k_605: 1.91,-0.69,-0.69,-0.69,-0.69
k_483: 4.51,2.60,3.99,0.87,-8.83
k_527: 4.52,-0.68,4.52,-0.68,4.52
asked: 1.91,-0.69,-0.69,-0.69,-0.69  k_605
all k_605: -0.69  2 3 4 5
where: 4.51  k_483, 1
all k_527: 4.52  1 3 5

k_597: -2.21,-0.30,9.01,-0.72,1.22
k_869: -3.72,-6.21,1.31,-4.28,4.19
k_390: -8.40,-2.04,0.18,-2.41,3.19
k_802: 2.14,8.15,2.64,-2.51,3.32
k_108: 2.14,8.15,4.55,0.71,-0.89
k_314: -2.21,-0.30,9.01,-0.72,1.39
k_445: 5.01,7.50,1.45,1.23,-1.83
k_503: -8.40,-2.04,0.18,0.69,-1.83
k_773: 1.48,2.73,8.34,2.57,-2.00
after: 7.50  1.45
where: 0.69  k_503, 4
after: 1.45  1.23

k_759: -2.32,-6.86,-6.84,-8.50,0.62,-0.99,-6.61,1.08,-0.82,5.43,-3.34,-0.49,-2.46,-3.02,-1.33,5.00,-1.33,-2.60,-1.33,-0.50,-0.65,1.93,3.67,1.10,2.40,-0.05,-1.12,-0.52,6.46,-0.06,-0.23,-3.62,-2.70,3.98,-1.33,-1.51
k_296: -3.88,-0.03,-2.39,4.77,-2.35,-6.15,-3.07,-0.60,1.11,0.90,2.97,0.20,-1.79,-1.79,1.47,-2.01,3.65,-2.18,-1.71,1.78,-3.28,-4.17,0.13,0.29,-7.14,-1.32,-2.56,-0.22,-7.78,6.38,3.62,-3.17,3.51,-2.41,-0.40,0.42
k_289: -2.06,0.44,-0.87,2.32,-2.56,-2.21,1.43,-2.31,-3.01,-1.23,-3.22,1.94,2.08,0.21,0.00,-3.14,-3.40,0.49,2.94,-1.78,-0.57,1.45,0.14,0.51,0.07,-2.05,2.93,-0.05,1.45,0.37,-0.07,0.48,1.00,-1.19,1.46,-2.83
all k_759: -1.33  15 17 19 35
where: -0.22  k_296, 28
after: 1.94  2.08
where: 1.10  k_759, 24
where: -1.78  k_289, 20
after: 1.46  -2.83
where: 0.07  k_289, 25

k_186: 2.35,0.30,0.40,-1.22,1.13,-0.53,1.17,-4.25,0.04,-7.22,0.85,1.32,0.49,-0.25,-0.61,2.98,0.33,2.28,0.50,0.27,0.94,-2.28,-1.54,-2.37,-3.92,3.85,0.47,-2.00,1.63,3.52,-1.80,2.51,-0.24,0.29,-0.91,-1.34,-0.08,-4.08,-5.33,-3.19,-3.47,-0.81,-3.31,-1.21,-0.26,-2.31,-3.20,-2.75
k_166: 3.01,2.09,4.11,-3.98,-3.17,3.21,2.20,5.56,4.55,-2.14,-3.47,4.69,-0.69,7.19,0.63,-2.00,-0.19,-1.87,5.20,4.28,4.33,-2.56,-2.11,2.72,-2.33,0.65,0.78,2.13,1.65,0.70,4.09,-1.62,1.66,1.03,0.83,-0.14,-1.79,-0.02,4.66,5.81,0.74,-3.33,3.90,-2.12,-3.70,6.46,-2.21,1.93
k_102: -6.34,-6.64,-2.61,-2.53,0.60,2.54,-1.35,3.75,-5.21,3.00,0.72,-5.46,1.10,-2.06,1.56,-2.34,2.07,-3.73,-1.63,-3.57,-8.04,1.00,4.39,5.04,0.17,-6.44,-6.14,-3.18,-0.89,-4.94,3.62,-2.97,1.62,-3.70,-4.68,-1.60,2.05,5.64,0.63,3.03,4.64,0.33,2.50,3.04,1.01,-3.48,2.22,2.32
k_356: 2.14,-4.35,3.54,-0.59,4.90,8.03,1.01,3.81,-0.61,-2.83,2.58,1.00,5.18,-0.71,4.27,4.64,6.01,3.48,3.91,-0.07,-5.10,0.83,4.18,5.49,-2.10,-4.98,-3.40,-3.19,5.98,8.47,8.75,2.88,3.18,1.43,-3.88,-2.20,1.80,2.14,0.47,4.05,3.38,2.03,4.22,1.77,2.06,-4.67,-1.46,2.00
k_950: 2.14,-4.35,3.54,-0.59,4.90,8.03,1.01,-4.97,-0.61,-2.83,2.58,1.00,-4.97,-0.71,4.27,4.64,6.01,3.48,3.91,-0.07,-5.10,0.83,4.18,5.49,-2.10,6.47,-4.81,-4.97,-2.02,-3.37,-2.01,-4.97,-0.91,-3.57,-4.32,1.30,1.68,1.87,-6.59,-5.18,1.30,2.01,-3.56,1.30,2.36,-9.51,0.80,-1.64
k_776: -3.58,-3.44,-1.63,-0.76,0.77,1.85,-1.45,2.53,-2.78,3.98,0.08,-3.31,1.10,-2.04,1.47,-2.18,8.04,-2.06,-1.38,-2.29,-4.62,2.11,4.14,3.39,1.57,-3.69,-3.16,-1.29,-0.81,-3.05,2.86,-2.40,0.88,-1.57,-2.12,-0.77,1.04,4.65,1.29,1.92,4.44,1.27,2.17,2.40,1.02,-2.33,1.63,1.90
k_276: 2.14,-4.35,3.54,-0.59,4.90,8.03,1.01,3.81,-0.61,2.52,5.34,1.00,5.18,-0.71,4.27,4.64,6.01,3.48,3.91,-0.07,-5.10,0.83,4.18,5.49,-2.10,6.47,-4.81,-2.74,-2.02,-3.37,-2.01,-1.12,-0.91,-3.57,-4.32,-2.05,1.68,1.87,-6.59,-5.18,4.41,2.01,-3.56,2.54,2.36,-9.51,0.80,-1.64
all k_950: -4.97  8 13 28 32
after: 0.85  1.32
where: 1.32  k_186, 12
asked: -6.34,-6.64,-2.61,-2.53,0.60,2.54,-1.35,3.75,-5.21,3.00,0.72,-5.46,1.10,-2.06,1.56,-2.34,2.07,-3.73,-1.63,-3.57,-8.04,1.00,4.39,5.04,0.17,-6.44,-6.14,-3.18,-0.89,-4.94,3.62,-2.97,1.62,-3.70,-4.68,-1.60,2.05,5.64,0.63,3.03,4.64,0.33,2.50,3.04,1.01,-3.48,2.22,2.32  k_102
all k_356: 8.75  31
after: -2.29  -4.62

k_720: -1.23,-1.23,0.96,-1.23
k_803: 0.08,-2.73,1.10,-1.24
k_325: -2.72,-1.63,0.29,-2.72
k_345: -2.00,-1.09,-1.90,-1.09
k_793: 3.19,0.09,4.25,-1.62
all k_803: -2.73  2
all k_345: -1.09  2 4
where: -1.62  k_793, 4
all k_720: -1.23  1 2 4
all k_325: -2.72  1 4
where: 0.09  k_793, 2
after: 0.09  4.25

k_73: -0.98,3.54,5.76,-0.98,-0.37,-2.95,-0.24,7.01,-2.96,-0.24,0.77,-2.56,2.65,-0.98,2.80,-0.98,2.02,-2.95
k_908: 0.21,0.09,-2.16,-0.79,-1.64,2.48,0.78,-1.83,-0.08,8.60,-1.77,5.75,-0.89,1.40,-1.24,-2.92,4.77,-1.45
k_902: 0.21,0.09,-2.16,-0.79,-1.64,2.48,0.33,-1.83,3.35,8.60,-1.77,5.75,-0.89,1.40,-1.24,-2.92,4.77,-1.45
all k_73: 0.77  11
all k_73: -2.95  6 18

k_778: 0.69,-2.47,-0.88,-2.69,-2.69,0.15,0.93,1.49,-1.94,-1.09,0.25,1.19,-1.40,-2.51,2.52,-0.76,1.64,-0.14,0.88,0.39,-0.37,2.77,1.25,2.96,1.22,-0.49,2.54,-1.48,-1.60,-1.29,3.41,-0.54
k_946: -0.15,-2.38,-0.87,-3.03,-4.11,0.84,-0.46,2.16,-0.93,0.40,1.53,3.36,1.55,-1.43,3.22,-0.47,2.47,0.50,0.24,-0.82,0.94,3.79,1.46,2.45,-0.02,-0.42,2.24,0.16,-1.77,-2.50,2.40,-1.95
k_980: 0.57,-1.58,-2.38,-2.94,-3.19,0.25,0.49,1.66,-1.74,-0.74,0.89,1.83,6.15,-2.22,2.58,-0.58,1.78,0.17,0.53,0.11,-0.31,2.96,1.33,2.97,0.95,-0.48,2.68,-1.28,-1.75,-1.77,3.19,-0.99
k_891: -2.05,2.80,-0.49,1.92,1.18,0.90,0.58,0.04,-1.22,1.71,-3.03,-0.45,-1.30,-1.59,2.71,-4.07,3.13,-0.82,3.30,-0.78,3.08,4.09,-0.06,-0.21,-1.27,0.58,-0.60,0.47,3.45,0.94,1.52,1.66
k_557: 0.68,-2.20,-2.62,-2.23,-1.92,0.09,1.53,1.18,-2.11,-1.28,-0.29,0.58,6.90,-2.62,2.32,-1.57,1.53,-0.54,1.71,0.68,-0.44,2.57,1.00,1.71,1.37,-0.49,2.34,-1.57,-1.28,-0.87,3.61,0.19
k_714: 0.66,-2.45,-1.39,-2.72,-2.68,-1.39,0.88,1.47,-1.99,-1.00,0.32,1.32,6.57,-2.46,2.54,-0.71,1.68,-0.12,0.81,0.34,-0.37,2.85,1.26,3.00,1.19,-0.52,2.56,-1.46,-1.39,-1.39,1.26,-0.59
k_855: 0.60,-2.24,-2.61,-2.21,-1.92,0.08,1.45,1.19,-2.11,-1.26,-0.22,0.65,6.90,-2.63,2.37,-1.04,1.53,2.76,1.65,0.71,-0.40,2.60,1.06,2.95,1.44,-0.47,2.39,-1.58,-1.31,-0.76,3.57,0.17
after: 2.77  1.25
all k_557: -1.57  16 28
all k_714: -1.39  3 6 29 30
where: 1.45  k_855, 7
after: -1.99  -1.00

k_350: 4.82,-5.68,-0.80,1.93,-0.32,2.75,2.99,0.16,-7.54,4.56,-0.45,1.52,-0.52,1.04,2.99,-5.76,7.07,0.10,2.91,-7.58,-4.72,-0.78,2.43,4.24,-3.11,-7.21,4.10,5.58,-4.20,-0.39,-1.59,-3.34,-4.10,-0.57,-2.58,-6.05,-5.57,-5.66,1.74,-7.11,1.07,4.24,-7.12,2.96,-2.00,-0.86,-3.11
k_563: 0.84,-1.69,-0.39,0.56,-0.73,0.48,1.22,0.49,-2.54,1.10,-0.01,0.64,-0.23,-0.11,0.60,-1.79,2.46,-0.16,0.57,-1.65,-1.07,-0.05,1.29,0.68,-0.49,-2.12,1.37,1.64,-1.03,0.02,0.15,-0.67,-1.62,-0.28,-0.36,-1.54,-1.20,-1.20,0.96,-2.40,0.69,1.50,-2.27,1.18,-0.34,0.56,-0.99
k_642: 2.85,-3.38,-0.21,0.29,1.78,3.56,4.69,0.63,-0.25,0.12,0.31,1.36,-3.06,0.05,2.21,-1.78,4.65,2.68,2.96,-1.77,-5.00,0.48,0.40,-3.98,-0.61,-4.74,-0.73,-3.30,-3.50,-0.28,1.16,0.65,-0.37,2.07,-0.23,-1.48,0.21,7.45,2.23,-1.21,-1.45,3.18,-1.34,1.29,-0.49,-2.36,3.52
k_398: 0.32,-0.52,-0.96,0.10,0.61,0.02,0.80,-0.46,0.40,-0.03,0.71,0.33,-0.27,0.01,-0.26,-0.36,0.70,0.43,0.26,-0.67,-0.42,0.77,0.20,-0.40,-0.71,-0.57,0.08,-0.06,-0.24,0.68,0.28,-0.12,-0.07,0.39,-0.01,0.25,-0.39,1.33,0.52,0.88,-0.54,0.44,-0.67,-0.27,0.77,-0.58,0.98
k_813: 0.56,-0.71,-1.01,0.06,0.70,0.24,1.03,-0.23,0.34,0.04,0.84,0.16,-0.31,-0.12,0.02,-0.55,0.92,0.56,0.34,-0.55,-0.51,0.84,0.14,-0.50,-0.69,-0.90,-0.01,-0.18,-0.34,0.45,0.47,0.06,-0.25,0.33,-0.09,-0.06,-0.25,1.79,0.74,0.79,-0.54,0.52,-0.66,-0.09,0.71,-0.78,1.09
k_996: 0.35,-0.50,-0.94,0.02,0.53,0.12,0.62,-0.54,0.48,-0.10,0.70,0.10,0.01,0.10,-0.30,-0.57,0.70,0.43,0.12,-0.51,-0.19,0.73,0.11,-0.12,-0.66,-0.58,0.08,-0.06,-0.20,0.79,0.32,-0.04,-0.24,0.11,-0.02,0.00,-0.29,1.23,0.44,0.80,-0.45,0.34,-0.70,-0.37,0.90,-0.54,0.75
after: -2.36  3.52
after: -1.21  -1.45
where: -0.40  k_398, 24

k_91: 0.25,-0.89,6.10,2.31,-5.19,-1.69
k_70: -6.22,1.83,1.15,1.83,-6.22,1.83
k_636: -1.33,6.11,-1.32,2.45,-3.12,-1.34
k_864: -1.33,-3.88,-6.21,-0.74,5.14,2.95
k_173: -0.80,-4.42,6.49,1.73,-6.21,1.24
after: 6.10  2.31
all k_70: -6.22  1 5
where: -0.80  k_173, 1
where: 2.95  k_864, 6
where: 1.73  k_173, 4
all k_636: 2.45  4

k_566: -1.62,-2.90,5.65,6.71,-1.61,5.65,2.24,5.65,-1.61,5.65,-2.37,3.64
k_117: 0.02,2.83,2.15,-1.38,-2.70,-1.78,-0.41,0.23,-0.41,-1.06,-1.50,-1.30
k_918: 0.06,4.65,2.52,-1.93,-7.17,-1.94,-0.67,0.37,0.44,-1.41,-1.40,-1.61
where: -1.41  k_918, 10
where: -1.78  k_117, 6
all k_566: 5.65  3 6 8 10

k_671: 2.40,3.85,3.38,2.02,3.56,-5.56
k_165: 3.21,3.21,-4.89,-4.09,-0.97,3.21
k_393: -5.57,-5.56,-5.57,5.15,-4.75,-5.57
k_606: -3.77,3.24,3.23,-3.11,-0.27,4.74
where: 3.56  k_671, 5
all k_393: -5.57  1 3 6
after: 3.24  3.23
where: -4.89  k_165, 3
where: -3.77  k_606, 1
all k_165: 3.21  1 2 6

